In the rows, 128 means zero.
Each path is a new rotation, seen through one point. The rows after it are directions, each followed by how far the rotation turns it, in degrees per step (0 if it stays put).
Each turn is a multiple of 5 degrees from 10 to 175, or 0.
Each row of a path follows its step; steps can be skipped.
Path 1:
step 0: 136 95 148 121 115 171 107 142 154 113 146 88 108 82 161 144 112 138 138 142 110 177 146 152 190 151 135 158 197 232
step 1: 107 120 78 159 93 188 170 95 134 103 54 140 46 115 152 151 103 177 104 127 163 117 123 146 114 157 121 89 104 181
step 2: 120 78 165 171 83 191 127 180 124 161 118 133 70 84 113 130 131 96 141 139 124 131 213 116 147 77 144 117 164 166
step 3: 168 101 115 141 95 189 177 97 85 117 146 82 110 132 161 157 112 145 80 188 156 141 156 140 171 192 115 155 118 185
step 4: 101 189 161 169 68 126 170 139 84 184 89 143 44 115 150 174 144 127 113 137 163 108 146 139 144 109 139 72 127 141
step 5: 164 77 118 160 70 142 188 193 89 147 136 90 147 91 129 143 148 94 114 177 98 99 168 160 140 99 149 184 97 156
step 6: 146 175 154 112 90 110 197 80 78 113 153 64 129 104 179 166 152 133 114 158 186 137 126 129 128 99 87 85 130 176
step 7: 109 146 136 167 94 119 210 174 128 173 114 161 127 84 181 169 160 127 173 108 104 93 162 144 146 114 105 125 48 105
step 8: 159 136 164 75 132 130 159 192 92 90 125 57 184 116 132 161 118 118 140 174 157 146 178 129 105 76 118 145 79 159
128 128 145 128 139 139 125 136 116 122 125 136 118 154 116 129 123 117 122 148 137 125 152 117 135 154 133 121 127 110 : 55
139 112 126 136 113 120 118 133 129 140 124 115 161 143 110 138 121 129 131 127 114 138 150 133 123 128 123 116 135 141 : 130
103 125 111 119 141 116 136 116 120 128 159 131 140 126 135 129 125 124 128 142 136 139 133 123 139 141 138 120 136 149 : 125
Path 2:
step 0: 142 149 133 90 182 111 167 101 150 138 124 78 65 99 127 98 131 102 120 114 156 169 174 133 116 94 134 225 151 131
step 1: 131 142 86 106 141 146 128 127 173 169 171 171 122 123 94 138 113 77 145 144 148 93 159 93 131 34 123 178 68 131
step 2: 133 124 110 104 153 126 76 115 80 197 141 113 117 85 163 56 129 114 135 59 102 94 140 113 114 110 124 183 80 124
step 3: 104 156 74 134 141 129 164 142 100 74 133 74 102 141 108 113 104 118 129 54 131 80 166 144 170 70 143 195 112 117
step 4: 133 123 116 72 125 185 109 92 140 122 109 146 153 104 101 122 142 144 94 57 158 137 186 116 150 50 66 134 97 138
step 5: 129 180 104 157 140 191 55 108 64 149 164 95 153 146 152 128 96 128 116 103 83 141 168 103 154 69 160 133 110 135
step 6: 150 153 158 158 166 97 158 100 106 117 130 75 98 118 115 84 92 162 108 87 88 172 164 141 169 58 69 156 140 145
step 7: 142 201 114 132 188 172 151 73 166 121 137 131 141 147 145 150 164 112 126 150 155 164 185 111 113 53 102 173 130 138
step 8: 146 143 131 167 125 119 101 88 152 221 200 127 104 123 169 97 110 96 102 134 105 112 152 90 140 78 88 132 80 159
121 137 134 122 126 129 150 126 115 123 129 129 120 132 100 127 106 138 131 131 156 127 117 140 129 126 120 142 143 146 : 120
132 133 112 139 132 117 128 115 133 119 126 131 118 128 119 137 97 108 103 138 121 109 139 135 132 130 142 113 124 128 : 155
132 126 115 127 108 145 122 123 140 144 132 139 128 120 127 140 125 133 132 142 156 132 154 116 141 136 116 128 136 112 : 110
120 124 114 120 122 107 143 132 127 148 132 125 148 121 124 148 126 105 137 107 125 121 130 123 120 145 123 144 124 134 : 45
Path 3:
step 0: 91 147 172 120 121 150 121 89 177 80 148 112 130 183 166 112 115 124 130 146 129 126 148 175 94 48 139 113 105 129
step 1: 144 114 78 132 100 131 121 119 133 74 144 148 126 84 88 103 99 129 149 130 112 182 175 144 173 69 157 149 143 91
step 2: 162 125 110 138 86 139 164 183 143 105 91 88 86 136 110 131 151 102 134 142 102 67 130 142 145 87 126 65 164 107
step 3: 144 129 139 157 152 53 123 175 117 82 137 163 151 152 129 123 116 118 101 133 87 114 86 86 123 90 188 125 149 160
step 4: 104 160 113 142 141 129 137 205 85 137 148 94 164 158 88 168 83 139 139 88 160 109 134 133 115 114 126 176 161 92
step 5: 64 122 102 114 125 140 67 156 136 80 120 132 81 147 101 173 119 124 97 97 164 101 122 98 149 168 114 112 120 168
step 6: 67 153 110 201 124 118 125 53 134 92 107 86 156 154 118 120 147 169 125 125 106 98 118 125 109 159 130 153 130 119
step 7: 150 142 86 120 121 96 124 106 79 102 100 117 140 149 64 127 133 124 146 131 140 196 157 168 103 195 129 92 111 131
step 8: 99 122 123 89 138 51 137 97 105 156 88 107 82 150 159 141 158 128 125 196 164 117 129 136 149 128 110 108 165 98
129 122 104 109 103 128 135 137 112 139 146 111 125 119 126 122 113 125 137 119 144 143 129 137 135 138 137 133 139 129 : 120
130 114 128 111 155 138 117 115 123 123 148 116 112 127 115 145 121 132 123 137 139 120 127 129 138 114 136 139 115 110 : 90
126 148 130 138 116 132 139 112 118 117 139 131 100 124 117 114 135 139 141 115 112 128 131 125 139 135 133 115 109 115 : 70
123 116 112 120 124 123 117 123 137 135 136 109 110 144 145 121 144 134 133 127 107 117 109 118 116 119 133 131 127 149 : 120
Path 4:
step 0: 96 79 46 129 123 99 155 140 116 125 130 88 170 122 124 122 131 128 92 125 88 133 112 122 176 108 115 146 141 46
step 1: 165 162 145 125 119 124 73 111 107 175 85 101 166 133 190 136 124 106 127 155 124 112 197 165 124 122 165 159 76 138
step 2: 76 127 198 135 172 100 131 116 146 125 124 156 96 164 58 140 158 125 121 184 156 124 106 168 100 115 153 138 149 91
step 3: 121 130 97 129 131 162 122 160 138 85 138 94 100 112 171 109 148 118 142 138 52 197 91 143 61 142 103 88 124 143
step 4: 131 132 122 145 137 175 112 98 109 107 166 112 223 143 97 82 150 140 152 107 193 152 138 103 172 101 127 114 105 134
step 5: 182 109 117 135 92 93 146 102 115 103 57 148 131 172 137 105 84 116 74 126 134 101 110 154 95 82 91 164 156 106
step 6: 150 191 139 105 118 165 112 87 109 144 115 103 24 141 97 155 163 118 128 161 102 136 159 108 177 123 130 120 113 146
step 7: 89 145 99 118 167 127 124 158 203 102 134 146 124 111 78 133 79 121 124 67 140 126 115 169 120 113 170 58 110 122
step 8: 112 106 161 140 35 163 129 106 134 136 131 126 168 117 159 135 98 127 162 138 133 119 134 135 101 171 55 84 149 178
132 131 135 98 132 143 128 110 124 143 153 118 132 134 134 150 132 120 131 140 142 137 138 127 131 127 113 128 141 137 : 160
127 131 134 132 121 125 115 127 99 146 145 138 130 134 108 111 139 140 118 137 129 120 130 124 138 133 140 99 132 128 : 155
109 124 124 110 114 129 113 143 149 123 134 109 135 121 124 120 133 141 119 130 139 125 108 106 116 129 119 118 119 136 : 85
123 146 132 136 144 118 120 121 127 137 144 125 98 140 119 116 128 117 128 121 122 117 123 111 107 133 112 147 128 124 : 100
Path 5:
step 0: 114 181 130 51 123 113 182 110 111 167 131 79 131 161 167 170 160 163 163 113 109 128 142 147 124 119 149 89 110 129
step 1: 123 124 163 104 116 86 77 144 81 155 171 126 139 161 171 169 130 166 167 165 145 185 99 107 90 104 133 136 157 151
step 2: 97 127 120 115 94 144 125 140 132 165 141 100 98 116 204 147 82 127 86 171 102 136 153 54 132 150 140 114 164 159
step 3: 155 108 157 112 137 119 87 150 138 127 86 154 65 78 159 162 105 139 109 119 146 114 85 93 177 76 132 110 170 121
step 4: 109 126 107 118 140 113 91 137 128 140 111 112 50 44 142 92 120 103 134 91 127 155 114 147 122 167 111 73 94 145
step 5: 173 137 77 101 118 129 105 91 161 182 93 112 166 80 121 142 142 91 155 129 189 165 118 140 151 103 87 100 109 118
step 6: 103 181 86 129 93 156 83 152 83 162 76 107 153 143 102 134 99 164 177 117 147 112 162 166 113 124 118 88 111 146
step 7: 163 157 118 137 111 178 118 119 109 191 151 151 140 170 127 154 150 166 112 124 193 154 109 139 119 160 202 105 143 150
step 8: 109 142 93 98 122 142 161 120 65 170 150 119 80 160 119 153 129 175 146 110 124 99 93 78 152 171 99 137 180 130
128 148 142 134 133 139 133 134 137 111 146 131 111 127 122 129 140 138 130 116 131 121 115 130 151 136 142 99 132 116 : 90
130 144 130 129 129 152 130 126 115 132 138 144 143 135 135 129 108 126 147 127 114 158 139 125 127 114 137 126 127 113 : 65
130 126 147 145 127 123 101 141 132 131 143 131 124 133 132 128 123 115 126 118 132 142 134 143 108 161 134 130 121 133 : 135
140 127 109 147 132 145 144 131 134 130 107 139 139 130 116 123 132 140 142 107 143 132 131 133 119 143 117 120 139 142 : 40
Path 6:
step 0: 135 137 93 126 159 187 116 102 52 103 139 188 129 98 125 120 134 148 100 105 176 76 115 134 143 167 158 171 146 93
step 1: 125 96 114 136 140 87 155 107 114 132 126 160 157 44 134 147 80 120 65 144 83 69 77 128 130 152 158 128 122 135
step 2: 141 84 92 154 111 148 125 104 154 123 126 142 135 112 121 176 150 169 161 158 83 83 73 184 192 121 121 164 103 145
step 3: 162 105 121 126 135 208 114 49 82 134 114 165 167 128 124 113 156 111 146 145 145 116 93 115 183 164 143 138 136 83
step 4: 187 106 128 136 140 154 162 141 119 149 132 173 198 59 121 82 109 95 89 111 104 82 116 121 110 144 144 155 91 132
step 5: 191 123 98 166 136 102 131 144 133 107 146 176 135 133 109 165 160 132 140 129 86 24 104 130 173 92 117 131 112 144
step 6: 218 111 140 101 92 153 103 80 104 114 122 141 157 150 132 140 139 146 117 191 131 102 95 137 175 143 169 94 168 128
step 7: 188 104 102 86 108 152 142 156 132 183 117 153 196 108 120 92 112 155 78 127 161 102 128 147 157 171 99 153 105 106
step 8: 146 134 144 141 126 130 100 124 105 150 134 151 161 110 115 177 154 120 69 88 92 42 135 115 166 105 60 118 100 107
122 114 107 121 143 99 123 127 129 132 117 145 122 142 132 121 125 113 132 127 129 131 133 108 152 127 124 129 133 108 : 155
128 132 110 119 111 129 136 126 106 130 126 113 133 147 135 123 142 115 123 134 123 145 112 136 143 117 128 144 136 152 : 100
139 137 124 134 122 126 116 124 157 146 141 123 124 122 122 124 141 137 128 118 127 152 104 132 143 145 133 121 138 118 : 90
128 122 135 136 112 144 131 121 138 134 126 151 120 153 122 133 110 115 128 147 137 136 134 141 128 151 110 132 133 131 : 95
121 125 144 126 133 146 131 110 132 138 122 108 136 127 126 129 128 113 140 120 105 138 131 119 138 127 112 141 101 114 : 65
126 107 141 121 115 132 128 128 135 133 121 132 130 122 145 116 115 115 106 137 115 142 126 124 124 121 160 109 124 128 : 135
134 125 146 117 121 101 113 109 135 114 125 125 147 111 122 113 116 122 135 130 127 132 129 129 121 134 121 148 146 140 : 135
Path 7:
step 0: 156 177 114 91 123 173 48 135 141 131 117 160 68 146 88 129 117 120 122 67 103 110 134 117 163 143 150 98 148 142
step 1: 150 177 133 103 142 165 174 104 136 114 201 193 116 110 126 93 137 120 135 103 81 145 129 155 162 116 157 140 89 105
step 2: 121 96 146 117 111 126 121 130 111 161 158 118 142 120 147 55 141 70 126 65 89 98 106 158 107 130 157 178 123 173
step 3: 110 187 105 153 116 170 71 113 171 129 117 105 151 153 91 108 170 111 144 131 82 124 111 130 73 95 141 146 92 173
step 4: 161 128 112 92 157 157 89 94 143 76 167 146 138 151 119 89 175 170 144 125 117 141 190 173 101 144 129 121 165 156
step 5: 167 112 172 164 129 89 131 140 125 82 102 160 102 126 95 67 162 141 127 133 95 127 111 185 172 129 129 142 108 175
step 6: 139 141 117 160 94 126 134 103 167 58 148 130 144 101 133 92 102 95 129 87 155 114 80 143 100 108 65 136 117 186
step 7: 163 132 73 124 99 164 71 142 157 113 134 110 82 132 107 74 110 161 130 125 186 64 144 125 128 112 151 137 120 150
step 8: 157 169 130 136 120 156 91 87 151 109 133 181 71 133 167 125 167 167 83 91 134 154 124 146 183 108 138 159 113 107
122 113 119 98 140 126 121 129 122 119 135 121 130 117 151 131 119 134 131 106 133 127 128 129 119 152 121 133 145 145 : 155
129 119 126 137 123 133 134 132 132 126 149 114 136 159 137 138 118 132 121 122 139 111 117 129 120 135 142 145 101 129 : 80
152 139 122 141 127 109 130 128 118 105 118 116 122 134 140 120 147 128 149 135 138 119 133 117 120 133 111 143 131 124 : 35
134 113 107 142 155 137 134 120 145 118 130 137 122 131 121 136 140 125 127 125 129 135 142 115 148 141 150 135 139 124 : 100
135 145 120 131 140 125 129 109 114 154 125 142 110 114 125 129 116 129 127 104 135 114 127 122 117 131 131 139 118 110 : 45
Path 8:
step 0: 156 107 148 177 114 86 163 115 154 93 111 124 168 104 105 116 182 139 123 94 62 105 135 106 156 168 149 70 132 87
step 1: 141 97 109 92 132 127 96 134 108 154 171 116 119 144 94 113 121 131 139 150 167 99 200 97 140 73 79 137 119 40
step 2: 131 187 109 97 177 128 146 178 168 98 139 110 76 155 97 102 124 158 123 96 134 160 130 148 84 115 195 159 134 153
step 3: 155 113 80 154 79 170 117 140 51 130 100 128 145 142 93 143 130 111 142 121 100 97 101 118 160 168 162 141 74 183
step 4: 104 77 152 150 102 161 168 107 126 119 195 181 150 88 184 131 144 115 161 132 116 147 133 98 89 101 151 162 136 87
step 5: 67 112 93 103 85 82 113 133 177 108 75 90 75 52 114 153 123 154 107 136 169 120 145 120 126 111 125 119 145 132
step 6: 168 147 141 123 172 144 155 59 115 109 107 137 102 134 31 118 153 153 110 154 72 119 80 138 147 131 112 124 147 103
step 7: 121 140 106 190 143 103 104 156 102 120 184 153 144 176 116 126 113 138 114 127 161 112 150 74 77 176 113 102 77 81
step 8: 124 160 163 107 122 160 97 185 149 89 133 98 147 110 133 97 163 112 96 77 128 120 173 79 158 88 157 196 142 147
138 139 133 126 126 130 132 109 125 144 132 132 101 126 131 124 139 103 125 113 105 137 139 126 109 123 113 144 126 127 : 155
142 121 119 140 127 131 139 123 115 138 140 144 138 119 135 115 108 125 130 132 128 108 140 130 128 157 127 133 143 106 : 115
98 140 140 145 137 113 117 137 128 137 121 139 126 120 132 119 108 132 121 129 136 130 140 140 110 114 143 143 120 119 : 125
137 124 141 116 106 127 135 140 144 117 125 150 128 139 132 130 122 128 123 149 136 145 156 112 130 128 117 136 121 126 : 110
129 133 143 158 120 125 118 135 132 134 151 128 127 135 110 124 113 120 137 133 121 137 113 110 131 140 128 131 131 154 : 90
106 119 121 130 138 115 109 118 143 122 132 136 120 137 132 132 135 134 104 134 108 131 119 123 147 145 113 134 135 113 : 55
126 134 110 127 143 131 118 140 123 118 145 122 133 154 134 117 141 120 131 139 119 114 155 138 130 126 137 139 127 148 : 60
Path 9:
step 0: 86 99 152 103 109 161 174 109 159 67 81 155 146 108 130 166 148 112 126 101 132 82 75 135 148 146 100 127 135 112
step 1: 116 89 138 161 197 116 131 116 122 130 138 120 112 102 100 114 161 137 127 46 161 136 91 124 83 117 86 133 126 173
step 2: 139 135 96 90 127 112 100 70 88 173 89 158 154 166 106 170 129 147 141 128 105 134 114 87 91 103 104 168 122 175
step 3: 98 157 92 73 106 122 149 157 118 107 143 118 125 141 116 118 112 92 186 124 173 159 98 88 117 96 162 176 168 112
step 4: 114 132 52 202 158 111 123 151 146 129 133 99 156 105 129 116 125 176 158 150 139 111 141 116 117 74 150 136 117 79
step 5: 167 121 124 119 148 180 125 71 185 165 83 141 142 158 170 116 113 136 119 152 172 111 151 101 152 112 147 96 159 93
step 6: 125 145 188 162 101 137 126 125 163 141 125 106 87 143 131 80 153 162 142 152 190 171 115 107 121 195 138 137 102 117
step 7: 148 131 110 184 99 111 73 115 117 166 168 204 119 128 143 146 105 114 132 112 100 180 138 132 146 158 142 110 74 119
step 8: 174 165 123 86 94 130 172 144 174 102 137 127 126 140 153 169 106 133 105 93 60 168 106 147 133 161 157 117 141 102
138 130 126 143 124 131 132 113 138 138 140 133 123 131 133 104 108 141 124 153 135 147 135 128 145 127 131 144 134 108 : 35
143 116 150 117 123 145 130 134 154 114 127 136 133 137 106 133 116 113 143 122 125 129 132 124 124 128 140 138 148 127 : 140
135 141 121 118 103 98 111 137 128 116 122 139 117 120 134 133 123 123 133 124 126 135 128 143 133 111 147 146 123 130 : 80
Path 10:
step 0: 97 120 135 186 158 109 169 145 111 86 137 188 161 127 123 81 123 176 105 72 159 80 156 176 102 114 107 73 148 164
step 1: 145 130 99 145 62 99 60 120 131 172 156 166 130 190 187 117 94 103 151 97 133 164 142 105 120 137 132 73 75 149
step 2: 136 115 97 187 131 106 187 140 193 134 90 135 111 164 84 180 193 144 132 91 120 128 121 109 169 118 129 153 61 134
step 3: 152 173 100 164 142 101 158 75 95 58 119 146 154 130 135 150 104 162 182 82 163 115 124 129 91 175 153 88 170 82
step 4: 57 112 129 132 90 78 111 95 120 172 152 198 122 152 123 135 137 120 134 96 153 116 164 155 66 124 143 155 131 212
step 5: 159 128 89 134 112 142 125 172 137 184 78 125 62 168 100 119 137 133 178 44 113 126 145 101 155 108 109 59 128 129
step 6: 162 155 112 187 148 164 212 101 155 101 175 144 171 98 130 178 129 95 141 74 115 158 151 159 97 134 138 114 76 129
step 7: 91 91 86 151 93 88 88 131 118 87 138 192 150 159 130 149 87 149 112 76 157 37 142 158 117 120 120 127 127 83
step 8: 114 153 111 150 86 81 139 122 121 136 121 173 129 138 148 104 157 154 141 102 134 150 148 70 180 134 106 60 103 233
135 140 110 126 122 123 116 124 118 129 117 128 130 103 149 133 118 131 135 136 114 134 131 105 119 116 150 106 129 122 : 160
136 134 109 113 121 119 153 108 128 126 133 117 136 118 120 130 133 125 120 121 133 127 119 133 132 117 125 139 110 94 : 95
144 134 150 106 113 115 126 130 114 124 120 149 137 123 121 116 127 127 117 129 146 106 123 121 110 122 123 124 122 139 : 100
117 101 126 125 110 123 109 130 116 140 150 129 127 144 132 155 133 116 121 135 130 123 130 120 115 122 136 137 124 116 : 125
123 137 132 123 134 108 130 108 126 134 110 120 118 143 118 134 142 138 146 138 140 138 116 118 114 140 146 144 142 131 : 55
116 137 121 112 117 133 99 126 148 121 111 131 135 132 130 123 118 120 138 116 127 122 129 139 140 117 141 154 115 135 : 125
140 139 134 121 121 143 139 158 138 134 117 147 135 137 134 131 153 119 137 129 121 144 136 118 124 135 131 136 125 107 : 100
122 116 113 125 127 143 124 140 130 109 122 126 128 145 119 118 133 131 128 120 143 129 100 124 124 106 132 109 149 117 : 155
